[[  0  -9]
 [  4  53]
 [ -1  -1]
 [  5  73]
 [ -3 -39]
 [ -2 -38]
 [ -2 -30]
 [ -3 -42]
 [ -4 -29]
 [  1  -3]
 [  3  39]
 [ -1   2]]
:
[[  0  -9]
 [ -1  -1]
 [ -3 -39]
 [ -2 -30]
 [ -4 -29]
 [  3  39]]

[[  0 -41  41 -23  26  12  53]
 [-38  11   8  -9  15  -7  36]
 [-47  31  -9  -8  15 -33  20]
 [-38   1  19 -10  16   8  49]
 [  5 -36  34 -28  32 -16  40]
 [-27  16  -6 -20  25 -57  12]
 [-30 -12  30  -4   9  39  57]
 [-19 -15  23 -32  38 -40  43]
 [-32   4  11 -21  28 -33  36]
 [-25  -3  12 -35  43 -66  34]]
:
[[  0 -41  41 -23  26  12  53]
 [-47  31  -9  -8  15 -33  20]
 [  5 -36  34 -28  32 -16  40]
 [-30 -12  30  -4   9  39  57]
 [-32   4  11 -21  28 -33  36]]

[[ 28 -15   1 -44 -69 -10]
 [-12   5 -17 -43 -23  -5]
 [ 61 -14  -1 -16  26  14]
 [ 77  -2  -9 -23 -57  -1]
 [ 51 -16 -58  -9  72  59]
 [  3   1 -72 -32  19   7]
 [ 59 -30  14 -29 -29 -21]
 [-58   0 -72 -29   0 -19]
 [ 20 -55 -33 -37 -74 -14]
 [ 37  -6 -51 -39  51   3]
 [ 76  -5   0   3 -20  13]
 [ 13   9 -67 -34 -41  -5]]
:
[[ 28 -15   1 -44 -69 -10]
 [ 61 -14  -1 -16  26  14]
 [ 51 -16 -58  -9  72  59]
 [ 59 -30  14 -29 -29 -21]
 [ 20 -55 -33 -37 -74 -14]
 [ 76  -5   0   3 -20  13]]

[[ 25  50]
 [-39  66]
 [-27   8]
 [-11 -21]
 [ 21 -74]]
:
[[ 25  50]
 [-27   8]
 [ 21 -74]]

[[ -2   3]
 [ 10   2]
 [ 25   3]
 [ 19 -10]
 [ -2   3]
 [  7  -6]
 [ -5 -18]
 [ 12 -12]
 [ 28 -10]
 [-64  -3]
 [-13  -2]]
:
[[ -2   3]
 [ 25   3]
 [ -2   3]
 [ -5 -18]
 [ 28 -10]
 [-13  -2]]

[[  5   0  33  50  13   8   0  71]
 [ 75   0  17 -13   6 -27  42   0]
 [ 52   0  53 -13 -53 -15  51  16]]
:
[[  5   0  33  50  13   8   0  71]
 [ 52   0  53 -13 -53 -15  51  16]]

[[ 18  70   2]
 [-35 -26 -58]
 [-26 -17 -65]
 [  2  41  60]
 [-48 -35 -42]
 [-19   5 -69]
 [-36 -15  61]
 [-51 -50  -9]]
:
[[ 18  70   2]
 [-26 -17 -65]
 [-48 -35 -42]
 [-36 -15  61]]

[[-25   7 -13 -21 -11  28 -13  -1]
 [-26  12  -3   2 -17   6   6 -38]
 [ 39  19   6 -18  40  31 -23 -35]
 [ 17 -16 -23   2 -42 -26  23  69]
 [-23  16  20 -26 -33  32  48   0]
 [-10 -18  23 -23  60  45  -3  39]]
:
[[-25   7 -13 -21 -11  28 -13  -1]
 [ 39  19   6 -18  40  31 -23 -35]
 [-23  16  20 -26 -33  32  48   0]]

[[ -3   5  62   8   6 -25  -2  17  -3  -8   4]
 [-13  -1  42  -5  -8  10   4  19   7   4   4]]
:
[[ -3   5  62   8   6 -25  -2  17  -3  -8   4]]
